One turning vector, and how many ticks it has turned
The counts run from 0 to 265.
[ 94 113 152 134 130 169 116  94 131 154 141 143  74 141 136 117 154 103
 120 152 116  95 145 149 136 109 165 177  76 132 176 154 133 153 111  88
 158 158 150 166 143 116  88 174 104 100 156 111 105 147 140 125 130  71
 114 125 103  98 157 115 135 106 127 150 133  80  83 107 139]  133
[113  57 152  93 172 159 133  82 131 120 115 158  98 161 122 102 178 138
 110 143 140 112 145  93 118  90 154 150  76 140 141 175 109 170 107 140
 150 117 110 114 161 126 100 145 154 113 168 155 134 124 120 118 157 109
 147 182 133 133 162 157 119 135 141 122 149  99 132 142 165]  191
[126  85 117 126 130 144 147 125 110 124 130 141  87 196 184 102 121 131
 104 150 122 122 146 136 129 124 164 162  90 141 143 163 132 139 115 131
 178 163 156 165 208 117  90 139 122 101 164 144 148  97 149  98 115  76
 127 160 112 142 155 174 128 140 160 109 110 130 102 125 138]  212
[116 107 122 145 128 143 139 125 117 109 111 154 120 153 130 133 134 114
 103 157  79 124 128 117 179 108 178 222 123 124 163 147 116 140 120 148
 169 140 163 154 171 121  72 113 125 114 163 163 108 124 149 134 148 120
 130 189 104 148 155 160 149 119 146 174 123 103 111 148 126]  259
[127  81 176 144 130 142 130 145 106 143 103 156 121 158  97 119 146 126
  73 166  70  63 158 103 185  97 142 160 101 113 114 140 107 147 117 149
 147 112 126 138 147 116 120 147 124 148 151 114  99 104 132 158 141 114
 116 174 121 158 150 127 123 143 168 181 159  97 105 120 130]  18
[150 115 130 143 145 136 111  94 117 121 143 154 101 165 116 165 143  85
  87 175 112  56 134 120 139 138 146 191 124 126 143 171 143 149  78 116
 157 125 128 163 150 127 125 131 139  98 155 163 100  97 146 118 141 113
  94 163  80 143 129 138 124 115 155 154 161 116 106 135 162]  146
[113 110 124  95 133 152 116  79 100  80 113 145  96 123 159  91 168  91
  87 150  83 124 139 111 146 118 127 190 137 110 152 170 137 150 126 101
 163 142 135 156 148 109 104 114 109 115 130 169 155 127 135 123 107  90
 124 150 110 148 110 162 121 114 162 147 115 101 123 168 163]  123
[107  80 110 120 135 180 100  87 128 121 131 172  94 159 186 121 128 148
  95 146 119  73 150 160 149 104 141 176 106 130 131 185 129 117 107 145
 152 143 157 152 192 130 111 146 133 115 168 143 120 126 168  89 120 109
 112 162 115 129 158 157 120 124 151  94 138 149 105 134 131]  53
[137 112 125 147 145 151 104  70 125 120 154 150 108 146 125 150 157  86
  95 168  91  56 134 117 145 118 123 166 110 146 140 180 136 169  98 103
 168 122 134 150 139 144 123 149 138  95 160 155 107  99 133 105 127  97
  93 155  83 140 130 138 116 117 163 134 151 114 106 134 179]  145
[102  61 151  93 140 186 140  90 144 118 100 154  89 150 141  83 138 125
 133 123 106 115 141 155 147  88 126 148 101 105 156 189 130 107 120 114
 153 134 128 146 121 114  96 192 128 120 124 142 138 167 155 121 103 113
 151 140 106  89 147 151 115 134 145 115 146  91 126 159 137]  202
[109 125 155 143 122 161 147 101 118 109 120 162 116 131 119  85 151 114
 122 161  74 119 135  98 134  93 165 184 115 101 186 176  86 133 126 125
 137 129 147 171 129 109  79 127 134 112 148 134 111 156 158 154 139 123
 155 153 142 123 169 135 138  87 119 160 127  70 148 138 154]  261
[ 75  82 155 114 126 149 127 126  91 144  81 163 145 154 144 126 156 129
  95 111  99  92 177 128 192  88 160 147  87  90 116 146 100 129 115 133
 148 105 145 134 170 129 118 146 126 151 142 121 120 117 153 129 167 115
 102 149 102 159 156 148 136  98 172 125 155 125  77  97 135]  177
[110 131 119 159 159 125 154 122 126 111 107 130 119 152 154 128 156 135
 115 135 148 112 134 105 171  90 155 202  75 147 127 143 116 175 101 132
 170 150 142 142 173 126 114 114 156 145 147 174 116 108 118 115 143  77
 124 181  96 157 163 177 125 129 168 157 142 124 100 147 141]  99
[ 71 133 155 141 144 173 132 123 154 140 108 133 108 127 154 149 157 142
 165 156  99 104 123  89 136  70 161 176  82 105 179 137  95 172  84 123
 134 119 125 144 112 109 130 157 131 140 148 155 128 134 173 133 139 123
 150 163  89 122 142 163 116 119 116 146 170  95 127 121 132]  114
[151 118 162 176 122 140 135 116 100 158 152 164  98 132 141 128 132  78
 112 177  80  84 163 107 122 106 148 153 102 137 184 174  93 131 136 104
 137 136 121 178 134 133 130 157 125  82 161 107 110  87 154 153 115 127
 131 130 123  99 144 122 127  84 113 133 156  81 146 101 170]  150
[114 135 166 129 135 148 142 130  90 141  95 145 105  89 139 132 144  83
 122 150  85 131 159 101 141  94 162 190 105 112 196 137  87 128 116 110
 119 153 114 164 126 126 107 149 101 136 138 141 118 120 128 180 124 116
 148 153 108  92 141 119 135 101 117 201 155  69 141 137 141]  263
[144  93 166 135 148 113 169  99 136 135 119 146 101 156 133 113 160 121
 129 142 137 107 142  93 113  94 133 137  58 138 138 180 129 145 129 101
 128 118 110 171 132 100 155 135 172  91 144 142 121  77 116 133 114  80
 141 150 118 114 136 168 112  98 166 132 150  99 144 150 205]  80
[117  58 138 118 118 168 161 112 121 154  97 156 130 160 155 116 127 118
 148 115  93 151 189 122 128  88 177 143  83 120 180 139  82 126 116 144
 140 133 134 170 171 126 109 132 109 109 174 107 137 100 173 128 141 131
 157 139 118  90 176 164 129 105 124  99 123 105 139 109 138]  196
[ 93 162 149 156 128 125 138 136  94 136  99 135  98 112 162  99 145 117
 108 138 119 103 151 139 178  90 145 195  89 105 143 176 123 129 131 100
 146 163 147 138 139 140 102 181 138 139 113 147 114 149 124 161 119  69
 118 147 112 135 155 119 134  88 162 161 151  92  95 135 132]  246
[106  74 138  96 122 172 145 109 107 158 112 152 126 135 169 116 133  97
 150 103  88 146 192 132 141  89 158 140  87 127 171 164  81 136 124 127
 136 138 143 163 170 151 110 162 102 109 164 113 129 111 148 119 141 111
 155 129 121  87 179 154 134  87 123  99 128 107 135  98 142]  197
[116 123 167 165 134 141 166 131 145 120 103 139 102 134 155  73 157 147
 140 144 135 127 113 124 158  48 146 175  99 106 183 163 110 146 145  99
 177 123 130 135 122  83  98 131 142 150 121 157 131 128 145 149 100 124
 153 138 111 128 137 164  97 128 149 135 148  69 125 173 143]  249
[100 127 122 151 146 134 169 125 121 107 109 139 117 166 146 103 152 157
 106 135 138 115 131 109 150  89 167 202  87 128 133 153 118 158 112 137
 170 137 154 159 182 101  97  97 156 135 154 165 117 119 144 126 148  89
 127 172 113 162 163 183 129 117 168 139 124 119 110 160 143]  100
[151 118 127 185 151 148 147 119 110 150 116 154 144 134 137 154 134 104
  93 113 143  69 198 139 151  86 130 182 105 141 143 159 103 126 105 110
 131 129 134 169 161 146 148 118 140 154 158 136  76  67 133 116 127 128
 102 131  84 101 171 134 115 115 157 134 158 117 130 133 134]  163
[152  70 186 130 153 136 151 124 109 153  96 144 136 126 124 138 151 121
 126 123 124 139 187 111 165  66 157 133  92 136 153 142  95 149 123 123
 145 129 101 118 141 140 130 131 115 130 172 117 115  62 112 155 143 123
 140 148 120 122 150 144 118 102 143 138 169  86 120 117 149]  174
[123  83 136 141 138 186 119  98 124 133 128 176 114 117 159 122 144 130
 116 160  88  97 171  99 124  78 164 155 103 141 172 162  72 153 117 153
 126 120 123 147 172 134 122 108 134 116 179 114 104  99 166 147 149 139
 152 164 160 115 175 150 134 107 103 116 138 124 157 116 141]  37
[111 101 189 162 150 160 164 133 143 122  83 139 112 124 167  91 138 190
 130 135 116 116 163 122 160  43 117 164  76 116 117 144 113 126 138 125
 129 131 115 164 130 106 159 132 151 159 126 127 109  86 149 149 101  91
 154 147 128 131 158 163 120 130 184 147 159 108 135 140 120]  95
[127  93 151 127 134 162 117 127  90 117  82 147 122 111 179 130 135 104
  94 114 106 107 178 134 203  83 128 180 127 123 148 154 105 133 131 120
 172 140 133 103 159 139 114 136  94 183 129 151 136 100 136 143 104 137
 116 148  89 133 136 154 103 141 167 134 159 116 104 164 116]  29
[121 121 114 149 138 172 156 116 114 131 116 111 102 137 179  84 143  93
 121 132  98 116 145 114 149  92 117 164  96 151 174 147  83 187 107 122
 190 156 143 146 159 135  99 144  94 159 140 145 130 128 155 112  93 102
 147 137  86 120 154 151  99 153 132 141 125  91 129 143 116]  120
[ 83 144 150 141 122 124 128 146  81 133  87 157 122 122 155 151 153 107
 105 153 130 109 153 103 167  95 190 181 109  86 181 149  95 127 117 116
 138 124 144 144 156 109 105 120 124 132 147 150 119 112 154 171 156 150
 109 159 107 137 137 142 136  72 127 143 180 107  83 119 150]  23
[116  71 112 125 158 187 108  98 139 128 122 170 100 146 180 151 126 132
 113 129 132  87 184 161 153  96 139 173 104 155 131 158 133 123  93 131
 144 158 145 141 188 152 117 156 131 131 174 137 109  99 141  95 122 101
 111 153  97 114 154 156 126 139 156 109 145 157 109 141 115]  52
[ 90 104 123 125 134 145 132 106 106 129 103 171 125 118 162 143 146 106
 122 100 147 109 161 142 187  91 167 183  96 117 188 182 111  95 137 108
 131 124 162 150 160 126  94 144 147 129 144 162 118 129 139 134 141 132
 124 139 118  86 152 160 120  84 127 118 156 126 109 171 164]  181
[132 117 116 129 151 165 148  89 123 117 126 127 101 125 165  92 144  96
 118 128 114 140 146 126 149  89 127 184 109 163 178 151 107 186 106 105
 198 169 135 139 161 140  84 138  95 141 154 150 124 122 125 111 101  92
 136 139  94 118 149 147 108 137 144 138 112  85 122 155 135]  121
[108  79 139  95 136 171 135 129  89 127  71 131 107 156 165 116 112 113
 109 107  91 142 179 165 161 116 153 167 122  86 133 166 132 102  90 134
 164 157 142 146 169 145  91 166  96 139 129 141 142 144 155 117 103 102
 134 161  88 110 153 153 137 122 161 134 144 115  99 134 105]  200
[126  66 154 101 139 155 141 136  82 143  93 153  90 163 149  98 134 117
  66 143 117 129 184 145 146 123 180 166 100 108 163 144 110 122 117 141
 166 157 131 141 184 118  72 144  90 142 159 108 132 119 133 140 136 119
 132 163 131 110 157 140 137 125 136 147 125 108  93 119 108]  41
[151 110 141 142 142 114 155 102 112 113 126 133 108 154 140  86 137  97
 114 133 109 132 161 137 172 100 112 162  90 160 121 172 133 147 151  92
 171 155 129 155 156 128 125 142 132 117 132 138 137  84  94 140  91  44
 123 148 106 141 146 150 114 119 199 144 115  92 121 161 168]  234
[121 125 164 189 109 129 149 167 130 149 100 147 130 148 140 148 104 140
 147 155  55 104 154 120 175  90 160 183  99 117 136 136  97 122 122 140
 127 136 144 191 144 124 136 153 132 120 146 116 100  86 178 166 128 108
 132 157  97 146 161 156 137 102 156 161 164 108 124 105 127]  242
[100 108 165 149 134 138 127 114 130 147 136 162 108 123 108 137 170 114
 121 140 140  97 144 120 176  85 187 164  75 141 176 153 108 153 141 100
 157 124 145 123 144 119  84 150 139 106 172 128  93 130 121 151 175 109
 116 154 130 124 161 131 132  88 126 139 156  86  88 125 163]  21
[ 65 142 130 146 134 164 136 109 114 124 110 141  92 102 201 112 147 144
 108 134 122 112 186 122 124  76 150 190  71 131 156 136 109 137 117 115
 129 148 144 191 166 103 145  98 109 142 134 124 106 106 162 132 116  86
 132 118 119 109 150 156 129  99 139 148 127 124 116 122 115]  117
[148 100 123 123 156 155 159 105 108 138 128 149  80 171 146 110 143  99
  87 155 149  85 141 119  88 136 145 160 100 118 182 194 114 118  81 130
 141 144 121 176 162 134  97 171 138 109 155 172 131 118 152 113 116 124
 137 167  98  78 155 130 106 125 106 132 153 110 137 147 145]  56
